In the rows, 128 means zero.
Rotation paths and how fast each direction turns (degrees each step)
Each turn is a multiple of 5 degrees from 10 to 175, or 0.
Each row of a path follows its step; steps can be skipped.
Path 1:
step 0: [134 118 137 126 133 134 132 117 131 126 132 126 137 131 127 134 127 120
 131 124 131 118 130 129 129 121 130 132 118 126 131]
step 1: [134 130 131 123 118 127 128 137 128 136 123 127 133 129 128 133 127 125
 127 121 132 131 133 131 125 132 143 134 138 132 135]
step 2: [122 126 132 127 134 121 128 122 125 135 122 114 134 126 130 120 124 128
 132 131 125 128 129 128 130 134 124 116 134 124 137]
step 3: [132 133 137 126 123 132 133 122 124 118 143 122 122 127 123 128 130 119
 136 128 130 123 129 130 131 127 124 128 132 136 129]
step 4: [138 137 128 122 128 126 121 129 127 133 121 136 129 127 129 130 130 128
 141 128 135 130 141 131 132 130 132 127 130 122 119]
step 5: [129 125 130 135 138 120 136 130 126 138 119 120 125 123 124 124 134 123
 129 121 136 123 122 135 131 130 123 129 121 126 129]
step 6: [134 128 128 124 118 135 121 128 121 129 135 123 123 133 123 125 136 125
 122 121 134 128 133 131 120 123 124 121 124 126 137]
step 7: [138 113 134 118 130 131 129 131 129 132 124 135 135 125 126 127 128 124
 132 135 126 123 131 127 130 124 126 121 138 121 127]
step 8: [130 131 131 128 127 118 128 133 131 127 123 127 130 134 121 133 133 125
 133 124 136 123 113 122 131 134 125 129 135 136 137]
step 9: [133 136 131 133 131 134 125 126 127 131 132 123 123 136 131 126 130 133
 125 135 134 133 134 125 138 130 131 113 129 125 135]
step 10: [131 126 139 118 128 131 129 136 134 131 128 126 115 118 121 126 126 124
 129 133 126 129 124 131 132 127 124 124 127 130 116]
Speeds:
[125 128 127 128 128 123 129 127 127 129 132 127 130 129 130 125 128 126
 126 129 133 130 127 125 129 127 126 128 127 127 129] | 115
[127 126 128 130 131 129 131 125 127 131 128 128 132 129 131 128 129 131
 128 130 128 125 130 128 131 125 128 125 128 127 126] | 155
[130 127 130 131 127 128 127 129 126 130 133 130 126 130 126 129 123 131
 128 127 129 127 132 126 128 127 129 129 127 128 129] | 125
Path 2:
step 0: [134 131 129 135 125 128 132 125 124 120 135 129 135 126 136 135 130 138
 133 126 121 128 125 131 120 130 121 125 135 128 126]
step 1: [130 128 126 126 133 125 135 124 131 123 129 121 129 134 125 126 120 118
 130 119 132 137 129 129 116 130 130 122 132 127 135]
step 2: [132 129 121 130 128 126 129 129 121 117 125 125 129 125 138 123 126 128
 124 123 128 125 132 133 138 120 123 120 131 136 130]
step 3: [123 128 134 126 127 132 119 135 131 122 132 123 123 127 130 128 127 119
 126 120 121 130 126 122 123 132 119 131 136 135 129]
step 4: [120 122 123 128 135 128 124 131 122 128 123 120 132 120 129 125 132 127
 124 126 129 137 134 140 128 134 128 125 128 127 120]
step 5: [118 132 131 133 126 131 130 139 139 122 130 129 132 123 135 129 122 129
 125 126 133 123 121 133 126 125 121 127 127 123 123]
step 6: [127 123 123 122 133 131 127 136 134 125 128 128 123 134 132 126 137 137
 137 123 126 139 124 132 125 131 128 122 126 124 132]
step 7: [127 135 125 143 132 119 129 130 130 129 132 121 129 133 126 130 125 129
 129 125 120 131 123 136 134 123 126 124 130 122 127]
step 8: [129 123 129 122 138 127 125 131 136 122 133 131 122 140 132 132 120 124
 126 133 129 126 134 132 130 131 125 121 133 127 133]
step 9: [133 126 125 127 137 120 123 132 128 125 118 120 128 131 132 127 135 126
 126 121 123 121 129 123 137 128 125 133 128 121 123]
step 10: [118 117 132 133 137 127 125 129 129 126 136 123 125 124 126 131 127 126
 130 135 132 125 119 125 134 130 127 132 139 131 126]
Speeds:
[127 132 127 126 129 127 129 126 131 128 129 128 127 126 128 127 125 126
 125 132 133 127 128 132 130 126 128 126 127 130 128] | 120
[128 128 126 129 127 126 128 129 127 125 126 126 132 129 122 126 129 130
 128 127 127 126 128 130 131 128 130 128 126 131 125] | 145
[123 126 127 128 127 129 130 129 131 130 129 130 130 125 128 128 131 130
 127 128 130 130 128 128 127 129 124 131 125 129 125] | 55
Path 3:
step 0: [128 131 131 126 129 137 127 130 125 133 127 132 126 121 124 124 126 141
 125 118 130 125 115 125 135 131 139 129 123 135 124]
step 1: [126 130 123 131 128 133 129 128 136 124 130 126 131 126 121 131 129 133
 125 120 138 134 143 116 128 124 134 120 132 133 133]
step 2: [131 134 125 129 131 128 127 125 114 132 125 121 123 135 135 133 118 135
 126 121 128 137 127 122 131 128 119 129 132 134 135]
step 3: [120 127 126 126 125 120 132 114 132 127 130 129 135 131 125 122 130 142
 126 126 140 129 119 126 129 126 121 130 127 123 129]
step 4: [121 137 124 126 132 120 127 128 131 129 133 125 125 127 119 121 114 126
 136 122 123 129 139 126 127 122 123 131 124 120 128]
step 5: [131 137 127 116 129 125 116 124 120 126 130 129 127 128 136 133 127 126
 129 130 134 126 124 123 124 127 135 137 130 114 129]
step 6: [129 125 133 137 131 126 124 129 134 133 125 130 131 111 128 118 127 133
 129 129 131 125 130 126 137 134 130 139 132 119 132]
step 7: [121 134 123 135 120 136 134 126 127 134 127 123 119 130 134 123 131 124
 130 126 126 123 136 116 125 128 141 134 125 126 128]
step 8: [137 123 131 126 125 129 128 122 127 127 117 121 126 129 127 136 122 133
 127 140 135 124 134 121 127 124 129 139 133 135 131]
step 9: [131 122 124 128 124 133 134 128 125 141 117 127 126 126 119 120 127 136
 129 120 128 119 120 125 122 129 120 126 132 124 126]
step 10: [130 128 118 126 130 119 133 130 133 120 125 130 133 127 128 125 128 124
 136 126 130 121 128 112 120 118 128 123 125 134 130]
Speeds:
[129 128 127 128 122 129 131 126 131 125 130 129 129 125 126 127 127 126
 128 125 124 130 128 126 128 128 129 127 127 127 130] | 120
Path 4:
step 0: [137 124 122 128 137 130 131 126 129 124 128 126 136 138 131 128 133 134
 129 125 124 123 129 133 113 128 130 136 124 121 127]
step 1: [125 122 125 125 127 136 123 122 127 132 128 123 123 125 127 138 137 139
 137 129 121 130 122 130 116 124 129 127 132 128 130]
step 2: [131 125 131 132 126 134 139 122 126 134 122 126 124 127 132 123 137 138
 129 126 126 119 136 123 125 127 133 127 139 126 124]
step 3: [135 121 128 127 121 129 122 123 130 127 130 127 142 123 132 124 138 133
 130 126 129 120 133 139 127 120 134 132 129 129 131]
step 4: [131 125 123 139 132 128 127 128 132 138 135 118 129 120 125 130 133 128
 142 126 131 120 129 130 119 129 125 131 130 126 130]
step 5: [138 136 126 125 127 140 138 122 127 129 127 122 131 118 131 129 138 130
 130 125 134 126 122 125 122 128 126 125 128 135 126]
step 6: [129 138 128 127 126 134 116 128 131 131 127 121 126 126 134 121 139 123
 127 120 124 116 127 127 128 123 134 131 134 132 128]
step 7: [129 122 126 132 127 139 126 134 138 126 130 126 130 115 127 123 129 120
 126 134 124 120 132 132 123 132 127 131 132 129 118]
step 8: [128 133 130 133 133 131 127 131 128 124 129 126 131 123 121 125 139 131
 126 135 136 122 122 122 120 120 125 140 122 132 123]
step 9: [132 135 119 119 137 130 127 127 133 129 127 128 127 128 127 125 133 129
 128 118 119 127 131 126 115 126 130 134 122 128 117]
step 10: [121 131 130 129 125 133 123 131 133 131 124 130 125 119 134 132 137 133
 131 137 117 134 127 128 120 121 133 126 132 128 117]
Speeds:
[128 128 131 126 130 129 129 129 127 130 128 126 128 124 131 129 124 129
 129 127 129 126 126 129 125 126 132 133 130 127 127] | 0
[127 126 124 130 130 130 124 130 132 130 129 130 127 126 130 131 126 127
 131 130 126 129 129 129 127 127 127 127 130 129 131] | 120
Path 5:
step 0: [130 118 126 141 123 134 121 129 127 129 127 131 128 140 131 125 132 132
 122 127 140 133 132 120 128 129 130 125 126 130 133]
step 1: [125 126 141 137 122 126 127 134 127 126 121 125 131 118 128 128 113 129
 122 132 126 132 126 123 122 127 125 122 127 133 127]
step 2: [133 124 140 127 129 138 122 128 125 131 124 119 127 138 124 138 132 119
 125 133 130 126 121 132 128 124 133 123 126 133 127]
step 3: [134 129 125 130 119 133 134 135 134 129 122 135 126 129 126 126 130 120
 125 133 135 129 137 126 124 130 126 113 133 134 130]
step 4: [132 125 139 139 130 131 115 132 126 131 123 136 135 126 130 130 128 133
 129 120 128 127 129 127 128 126 131 118 126 122 133]
step 5: [128 128 135 135 122 125 121 133 129 122 131 121 121 132 129 132 124 128
 122 137 138 130 118 119 130 134 130 122 131 128 130]
step 6: [127 115 133 140 125 133 134 129 129 134 123 125 130 135 125 133 124 119
 124 124 129 139 131 128 121 125 130 126 125 135 129]
step 7: [135 134 139 125 126 133 124 134 120 126 123 129 131 124 130 128 129 125
 119 134 122 126 129 127 120 124 126 113 129 134 126]
step 8: [130 125 127 132 124 140 115 128 132 136 122 129 128 132 127 134 131 126
 131 130 142 122 130 129 132 134 133 119 129 132 132]
step 9: [133 122 136 141 119 127 134 140 132 125 123 131 125 126 127 125 125 132
 127 130 133 129 129 120 128 122 125 121 130 122 134]
step 10: [129 128 145 135 128 127 119 124 128 128 128 127 134 135 124 131 121 123
 122 123 126 136 120 129 128 133 132 120 128 128 124]
Speeds:
[125 127 126 127 127 129 125 124 129 125 126 127 127 130 129 130 132 128
 125 130 126 127 124 129 129 130 127 127 131 127 127] | 130
[131 129 126 126 123 129 126 129 128 129 130 129 128 126 125 130 132 130
 129 125 127 126 130 129 128 128 127 126 129 128 131] | 80
[131 129 131 126 127 127 130 126 130 127 129 126 128 130 128 130 129 124
 130 127 125 130 128 131 124 127 127 128 129 132 127] | 85
[129 130 127 128 130 127 127 128 132 129 130 126 129 126 129 133 128 129
 127 132 130 127 127 129 131 126 130 128 125 130 130] | 120
Path 6:
step 0: [126 131 117 131 124 122 119 127 124 130 136 129 128 128 125 121 128 127
 122 126 134 136 114 138 135 123 131 130 122 135 130]
step 1: [133 128 125 119 115 118 135 134 118 123 128 131 131 130 127 128 129 124
 124 123 128 131 130 132 127 127 126 133 139 133 138]
step 2: [116 129 124 122 125 128 122 134 131 127 135 125 130 130 129 128 127 140
 121 127 128 128 133 131 113 130 128 137 133 118 133]
step 3: [122 132 118 125 129 131 119 120 128 115 140 122 134 130 134 125 125 130
 126 123 126 132 124 131 133 129 132 122 134 133 123]
step 4: [126 123 126 113 122 121 136 125 131 130 130 131 129 126 128 123 127 123
 117 126 131 140 126 136 135 128 129 119 130 125 131]
step 5: [121 123 130 121 125 127 122 142 126 132 132 128 136 126 132 134 132 131
 125 130 121 131 117 138 129 129 124 137 129 126 135]
step 6: [119 131 120 128 132 127 121 133 115 121 140 135 129 133 129 134 126 125
 128 130 132 132 129 131 124 120 137 128 132 130 132]
step 7: [125 132 127 128 120 126 128 124 129 114 129 130 123 128 128 119 132 132
 122 125 132 136 132 137 133 122 125 127 138 118 136]
step 8: [126 126 124 117 123 127 126 120 136 124 133 125 134 122 128 137 133 131
 115 128 132 125 119 132 127 128 125 139 131 129 132]
step 9: [119 124 125 122 131 128 127 132 129 130 141 126 130 136 134 135 122 127
 128 118 131 137 130 128 131 127 124 128 129 140 136]
step 10: [129 129 122 120 130 138 127 134 126 127 126 129 128 132 135 120 121 129
 122 133 123 138 128 133 133 123 136 128 136 121 139]
Speeds:
[131 125 126 128 124 130 130 126 126 130 129 124 126 128 126 126 132 125
 128 131 128 129 127 129 129 128 128 127 132 126 129] | 110
Path 7:
step 0: [121 128 133 117 119 130 134 121 134 133 123 135 128 123 133 120 126 129
 120 126 123 124 118 123 125 134 127 133 127 125 123]
step 1: [126 124 122 132 121 134 125 125 125 124 127 131 117 124 137 119 126 133
 134 133 132 132 126 119 133 130 124 127 140 125 123]
step 2: [129 129 132 122 136 137 120 124 125 127 131 134 129 123 137 123 125 118
 122 130 135 122 131 130 138 136 123 135 127 128 125]
step 3: [130 124 123 128 125 132 121 137 130 133 136 129 121 131 131 126 127 120
 125 133 136 118 130 115 120 124 123 124 124 131 126]
step 4: [134 117 129 119 133 126 121 138 128 134 129 129 134 128 130 127 126 133
 125 132 126 128 137 131 127 141 125 121 133 134 123]
step 5: [130 122 125 124 126 131 127 128 121 126 130 124 122 139 127 138 126 122
 119 126 124 127 120 125 117 139 133 130 129 127 117]
step 6: [122 124 131 122 119 129 118 126 119 132 118 129 126 129 135 138 132 130
 123 124 128 135 131 125 128 133 125 119 132 125 137]
step 7: [118 131 137 122 122 126 124 129 133 123 126 133 127 131 128 123 131 117
 120 129 126 134 114 132 131 132 127 122 134 132 121]
step 8: [127 127 128 131 121 122 121 130 129 124 128 139 119 123 130 129 118 135
 119 124 126 128 125 120 136 125 122 127 129 121 125]
step 9: [122 133 127 123 125 137 124 137 129 129 138 123 126 117 132 126 123 125
 125 126 134 130 130 133 139 133 131 128 135 126 120]
step 10: [125 130 123 121 133 126 120 131 126 136 128 126 128 127 136 122 113 125
 125 130 133 123 121 121 124 129 131 128 117 121 125]
Speeds:
[130 127 126 130 129 130 129 128 126 125 128 128 125 130 128 129 127 131
 128 125 126 127 130 129 131 131 130 131 131 126 125] | 100
[126 127 129 130 128 129 128 127 130 133 131 128 127 128 132 127 127 130
 130 128 130 127 125 129 133 126 128 130 127 128 126] | 45
[126 131 127 127 128 128 129 128 130 129 128 128 124 127 128 127 133 127
 124 130 127 128 128 130 126 128 131 131 125 130 124] | 155
